Which row each row swaps with, under one turn or mirror:
The rows were stretched afterwards, more along some directions than others.
k_443: 1.272,0.344,-2.649,0.704,1.459,2.151,-1.354,0.197,-3.739,-3.869,-0.177,-0.441,-2.778,2.323,1.065,-2.233
k_96: 0.744,0.239,-2.230,1.174,2.748,1.707,1.365,1.650,-2.687,-2.519,1.604,-2.017,-0.579,-1.675,0.205,0.137
k_747: -0.151,0.916,0.171,-2.458,-0.631,-0.735,-1.785,1.102,1.839,-2.756,-1.490,2.448,1.719,2.385,-0.397,-4.139
k_378: 0.402,-0.308,1.727,1.891,-0.114,0.666,-2.131,-2.034,1.883,-0.428,0.454,0.436,-0.222,0.359,-2.154,-0.677
k_348: -3.212,2.927,0.637,1.309,0.312,-0.702,-0.822,0.336,-2.118,1.781,-0.565,-1.118,-2.489,-0.541,-1.936,-0.955
k_821: 0.680,-0.366,1.616,-2.131,-2.392,-0.471,-3.404,0.774,1.080,-0.872,0.747,0.437,1.227,0.836,-0.793,0.822
k_218: -1.494,1.870,-1.849,1.534,-1.095,0.550,3.393,0.368,-1.016,0.576,-0.875,-2.540,-1.514,-0.806,-1.632,2.106
k_182: -0.736,2.180,0.994,-0.696,0.474,0.415,-1.479,1.881,-0.828,1.629,1.822,2.391,-0.588,0.488,1.815,-1.578
k_912: 1.625,-0.426,-2.649,0.201,-0.885,1.865,0.398,-2.475,-0.128,-1.084,0.359,2.181,-3.369,0.727,-1.008,1.470
k_100: 0.034,0.345,2.295,0.522,-1.790,1.769,-3.845,0.067,2.723,0.908,0.159,-1.113,-3.328,2.036,-0.617,-1.061
k_933: -0.921,-0.570,1.902,-4.283,-0.987,-2.405,1.725,0.693,0.468,-0.404,0.393,2.355,3.707,0.697,-1.114,-0.189
k_965: -0.637,-0.846,1.115,2.175,-1.220,0.702,-0.475,1.222,1.171,0.332,2.113,-0.899,-1.371,-1.440,-1.679,3.789
k_333: -1.632,1.230,1.398,-2.277,-0.481,0.375,0.192,-1.195,0.252,2.720,-0.338,1.278,-1.616,-0.962,1.581,1.184
k_217: 2.174,-1.074,0.883,4.018,0.697,1.635,-1.970,-1.996,-0.440,0.669,2.475,-2.878,-0.603,-4.253,2.368,1.231
k_908: 0.119,-0.098,1.248,0.849,2.863,-0.534,1.724,-2.824,-0.253,0.358,3.037,-1.530,1.070,-2.584,1.189,2.555
k_840: -0.690,0.826,2.328,0.513,1.404,2.391,-1.928,-0.997,1.845,0.529,-0.727,-1.295,0.629,0.482,1.094,-2.222
k_674: 1.530,-0.912,-0.271,-1.843,-1.816,0.703,-1.558,-1.349,1.212,-2.635,-1.038,0.768,3.090,3.291,0.259,2.131
k_409: 1.195,-0.136,-3.580,1.959,-0.952,2.847,0.223,0.017,-2.729,-0.781,0.695,0.126,-3.504,-0.230,0.710,2.901
k_272: -0.298,-1.191,0.165,-2.418,-0.970,0.209,0.514,-0.527,-2.582,-2.753,0.052,1.000,3.333,0.394,0.080,3.267
k_138: 3.173,-0.819,0.584,-0.552,2.723,0.732,0.418,-2.926,1.813,-0.146,0.793,1.128,2.398,-1.859,3.814,-0.159
k_947: 0.139,0.813,0.181,2.785,2.868,3.063,-2.018,-1.893,-0.435,1.096,0.333,-3.376,-3.968,-1.667,0.702,0.376
k_937: -0.045,0.600,0.012,0.027,0.383,-0.596,2.846,-0.271,0.090,1.553,-0.109,-3.606,0.117,-0.806,1.060,0.148
k_427: 3.785,0.291,-1.641,-0.146,0.903,0.777,-0.317,1.707,0.050,0.084,0.198,0.014,-0.886,1.333,1.423,-2.896
k_452: 3.275,1.227,0.571,0.654,1.657,2.057,-0.197,0.385,-2.125,1.310,-0.872,-0.789,-0.763,0.535,2.922,-1.577
k_401: 0.315,0.362,-0.381,-2.313,1.121,-0.706,1.502,0.301,-1.393,-1.926,0.519,-1.015,-1.002,1.144,0.325,1.493
k_478: 0.441,0.409,3.229,-1.784,1.661,-0.297,-1.214,-1.382,-0.247,0.275,-0.710,2.302,1.864,1.615,2.321,1.689
k_461: -2.747,1.497,3.887,-1.480,-2.929,2.098,-2.689,-1.206,1.738,2.312,-0.520,1.098,-0.222,1.393,-1.422,-0.478
k_573: 0.098,0.925,-0.217,-2.062,-0.353,-0.628,0.593,1.359,-1.350,1.975,-1.282,4.408,0.099,2.509,1.358,0.027
k_163: 2.044,0.076,1.931,3.431,1.606,1.889,-3.814,-1.875,0.226,1.604,3.261,-0.400,-1.900,-1.401,1.410,-0.479
k_665: -0.331,0.340,-1.182,1.817,2.604,-0.052,3.024,-1.981,-3.127,-0.893,1.291,-0.284,-1.726,-2.435,-0.777,1.973
k_208: 3.143,1.327,-2.411,-1.431,0.066,0.316,0.014,1.470,-0.422,-2.839,-1.540,1.957,1.584,3.405,-0.634,-1.343
k_37: -3.455,1.543,-1.041,0.947,-0.669,-0.342,1.818,0.799,-1.599,-0.524,-0.162,-1.517,-2.358,-2.307,-0.674,-0.712
k_622: -0.893,-0.365,1.749,-0.026,-2.344,3.367,-2.666,-1.269,0.836,1.745,-0.642,2.619,-1.100,0.731,0.762,0.199
k_280: -3.296,1.560,3.075,-1.302,-0.968,-1.560,-0.156,0.633,0.507,1.092,1.642,-1.035,2.806,-0.200,0.203,1.092
k_492: 0.451,1.807,0.306,0.117,1.773,-0.276,-2.249,0.502,-0.874,-0.459,0.287,1.196,0.790,3.186,0.814,-2.179
k_211: -1.054,1.210,0.281,-3.053,-0.306,0.371,0.938,0.418,-3.402,-1.296,0.599,1.405,0.928,0.553,-0.888,1.546
k_848: 1.301,-0.085,0.385,-0.839,-0.012,0.396,3.343,0.722,2.281,-0.018,-0.330,-2.447,2.283,-0.124,-0.451,0.760
k_882: -1.508,-0.570,-1.343,0.755,-1.199,1.795,0.343,-0.244,1.920,-2.799,-0.065,-2.237,-1.528,1.572,-1.836,-0.800
k_628: 0.814,-0.816,-0.053,0.567,-2.170,0.410,-1.871,-3.203,-1.270,-2.036,0.118,-0.978,-0.618,1.132,-1.530,2.656
k_988: 2.547,-0.651,-2.360,0.100,3.121,1.288,-0.350,0.369,0.559,-3.659,1.399,-2.130,-0.150,-0.338,-1.372,1.059
k_199: -2.458,1.191,-2.762,2.612,0.790,-0.424,3.356,1.950,-1.286,-0.143,2.683,-2.470,-2.124,-1.499,-2.172,2.035
k_24: -2.655,0.938,3.860,0.173,-1.571,0.488,-1.352,-0.892,-1.066,4.911,-0.025,1.108,-2.165,-1.158,0.913,-1.497
k_418: -2.013,-0.462,0.333,-0.603,-3.174,-2.102,1.585,2.035,-0.129,0.731,0.166,-0.411,1.857,0.680,-2.249,3.432
k_341: -1.376,1.562,-2.309,-2.036,0.822,-1.897,2.485,2.388,0.888,-1.766,0.048,1.532,0.461,0.647,-3.941,-0.776

Swapped with k_821: k_333
Swapped with k_199: k_492
Swapped with k_182: k_280
Swapped with k_912: k_628
Swapped with k_443: k_882
Swapped with k_461: k_211

